Look-ups in named tables: a row name and a column name give one cell, copied from the table.

Sirat.csv
,Bem,Pivo,Modefi,Teloge,Lero,Pasu,Duzupeb
Mazuv,-62942,-74977,-74516,-67066,-71396,40372,64537
Vuzovap,-61034,-77281,-74943,-64179,-70696,27417,61473
Loza,-66498,-85128,-82278,-64933,72774,40978,59254
Luse,-63930,55577,59612,57229,68855,69656,61531
Sefozav,-58378,-84232,63055,64795,65272,58541,55473
Mur,-64233,-79349,-68748,-65326,-69588,-72092,52465
Tofemub,-63574,39723,60339,57854,69390,66686,61734
Lomuf,-64940,37240,56485,57683,70081,65029,62623
Geraf,-60060,-83727,60703,65241,64539,58348,57615
Kobegez,-62323,-74307,-76297,-64601,-59690,51592,63160
Vok,-60979,-80795,61234,63592,64753,57636,56936

Sefozav, Bem -> -58378
Geraf, Pasu -> 58348
Luse, Bem -> -63930
Mazuv, Pivo -> -74977
Vok, Modefi -> 61234
Loza, Bem -> -66498
Luse, Pivo -> 55577
Vuzovap, Pivo -> -77281
Lomuf, Pasu -> 65029
Mazuv, Duzupeb -> 64537
Mur, Duzupeb -> 52465
Lomuf, Modefi -> 56485
Which row has the largest Lero? Loza

Nili
|  | Rapus | Sapim | Nop | Nis |
|---|---|---|---|---|
| Bebifa | 74781 | 50032 | 74127 | 91088 |
| Rinum | 57917 | 54974 | 63106 | 59411 |
| Kesusid | 57767 | 66748 | 52786 | 49786 |
| Gep | 45830 | 48024 | 56557 | 48083 |
| Fusorel | 64105 | 43239 | 42064 | 57293 |
| Zotip | 73681 | 70493 | 42287 | 60142 |
| Zifome | 87813 | 63985 | 46758 | 67504 |
| Duvudu | 65494 | 56175 | 65210 | 21544 |
| Rik | 72681 | 52894 | 70248 | 91824 |
| Mizim | 58876 | 65694 | 67658 | 29830 |
| Lun | 54276 | 61824 | 50510 | 42561 |
| Dod | 40945 | 57366 | 46623 | 37963 |
| Fubav | 64550 | 59955 | 42981 | 62892 |

What is the Nop of Rik in Nili?
70248
What is the Rapus of Fubav in Nili?
64550
What is the Rapus of Zotip in Nili?
73681
What is the Nis of Fubav in Nili?
62892
What is the Rapus of Bebifa in Nili?
74781
What is the Nop of Mizim in Nili?
67658
What is the Nop of Bebifa in Nili?
74127
What is the Sapim of Rik in Nili?
52894
What is the Nis of Rinum in Nili?
59411
What is the Nis of Lun in Nili?
42561
What is the Nis of Duvudu in Nili?
21544
What is the Nop of Zifome in Nili?
46758
What is the Sapim of Mizim in Nili?
65694
What is the Nop of Dod in Nili?
46623
What is the Rapus of Zifome in Nili?
87813
What is the Nis of Zotip in Nili?
60142
What is the Sapim of Zotip in Nili?
70493
What is the Nis of Kesusid in Nili?
49786
What is the Rapus of Dod in Nili?
40945

Table Migev
	Bagibiv	Nanuzur	Voba
Gof	61.49	48.45	39.66
Revezeg	89.26	47.50	58.50
Bugukar	62.86	74.86	11.58

What is the Bagibiv of Gof in Migev?
61.49
What is the Voba of Gof in Migev?
39.66
What is the Voba of Revezeg in Migev?
58.50
What is the Bagibiv of Bugukar in Migev?
62.86
What is the Nanuzur of Gof in Migev?
48.45
What is the Nanuzur of Bugukar in Migev?
74.86
Row with the largest Voba: Revezeg

Table Dat
|  | Ruzumok | Mef | Bibobe | Fizig | Zepotof | Marazo |
|---|---|---|---|---|---|---|
| Tunu | 21.21 | 46.09 | 72.28 | 43.83 | 32.57 | 37.52 |
| Vul | 49.48 | 52.84 | 51.13 | 66.29 | 59.88 | 51.76 |
| Lifalu | 52.76 | 50.87 | 44.69 | 62.80 | 59.43 | 51.53 |
| Mobagoz | 56.96 | 55.77 | 48.63 | 78.96 | 61.69 | 59.55 |
| Lobefaf | 27.48 | 37.48 | 54.15 | 29.25 | 13.79 | 37.72 |

Bibobe of Vul is 51.13
Ruzumok of Tunu is 21.21
Bibobe of Lifalu is 44.69
Ruzumok of Vul is 49.48
Zepotof of Vul is 59.88
Marazo of Mobagoz is 59.55
Ruzumok of Mobagoz is 56.96
Mef of Tunu is 46.09
Marazo of Tunu is 37.52
Fizig of Lifalu is 62.80
Marazo of Lifalu is 51.53
Mef of Mobagoz is 55.77
Marazo of Vul is 51.76
Fizig of Mobagoz is 78.96
Marazo of Lobefaf is 37.72
Zepotof of Mobagoz is 61.69
Bibobe of Mobagoz is 48.63

Nobo
         Kepov  Koba  Binepok  Bel
Laves       48   167      118   84
Mafufo     123   185      153  143
Panotof    148   119      111  118
Kikibi      82    35      148   46
Retira     118   122       84   84
Tavubo     127    49       65   99
Nisozu     120   120       70  101
Bazoto     221     2       53  112
Guz         97    82       97   70
Negegod     33     9      142  102
Lipapop    104    50       77  118
Fiv        160    84       86  114

What is the Kepov of Lipapop in Nobo?
104
What is the Kepov of Retira in Nobo?
118
What is the Kepov of Fiv in Nobo?
160
What is the Binepok of Kikibi in Nobo?
148
What is the Kepov of Tavubo in Nobo?
127
What is the Kepov of Mafufo in Nobo?
123
What is the Bel of Tavubo in Nobo?
99
What is the Binepok of Bazoto in Nobo?
53
What is the Binepok of Retira in Nobo?
84
What is the Binepok of Laves in Nobo?
118
What is the Binepok of Panotof in Nobo?
111
What is the Bel of Mafufo in Nobo?
143
What is the Binepok of Lipapop in Nobo?
77
What is the Bel of Panotof in Nobo?
118
What is the Kepov of Nisozu in Nobo?
120
What is the Koba of Tavubo in Nobo?
49
What is the Bel of Nisozu in Nobo?
101

Larur =
,Dere,Tumizon,Nudini
Zer,0.435,0.146,0.454
Lopatog,0.450,0.301,0.305
Sok,0.291,0.537,0.065
Robot,0.801,0.326,0.317
Dobali,0.369,0.365,0.243
Kisolef,0.598,0.388,0.253
Gimefa,0.614,0.240,0.403
Bel,0.245,0.553,0.266
Zaki,0.297,0.345,0.279
Labu,0.368,0.407,0.319
Balut,0.179,0.419,0.362
Bik,0.485,0.284,0.455

Dere of Gimefa: 0.614
Tumizon of Zaki: 0.345
Dere of Bel: 0.245
Nudini of Bik: 0.455
Tumizon of Kisolef: 0.388
Tumizon of Lopatog: 0.301
Dere of Kisolef: 0.598
Dere of Sok: 0.291
Nudini of Sok: 0.065
Tumizon of Balut: 0.419
Nudini of Bel: 0.266
Tumizon of Zer: 0.146
Tumizon of Dobali: 0.365
Dere of Robot: 0.801
Tumizon of Bel: 0.553

Nit:
	Gominu	Fuboreb	Daf	Vemunus	Ved	Nudabu	Gudova
Zatirus	105	120	148	102	161	126	123
Fedav	219	119	87	170	172	118	113
Suv	152	133	111	141	124	148	95
Vekage	96	97	71	111	128	102	111
Mamev	148	122	173	150	144	118	131
Vogesar	25	108	153	91	113	101	81
Bitu	97	132	130	121	92	114	108
Dafil	60	71	112	172	84	91	121
Fon	116	63	126	224	45	83	119
Fasapet	106	110	131	95	112	125	88
Nufirud	122	116	120	48	166	83	132

Vekage, Gudova => 111
Fasapet, Daf => 131
Suv, Vemunus => 141
Bitu, Gominu => 97
Mamev, Nudabu => 118
Fon, Daf => 126
Suv, Daf => 111
Fon, Gudova => 119
Suv, Nudabu => 148
Vogesar, Gominu => 25
Fasapet, Fuboreb => 110
Fon, Ved => 45
Fon, Gominu => 116
Bitu, Nudabu => 114
Suv, Ved => 124

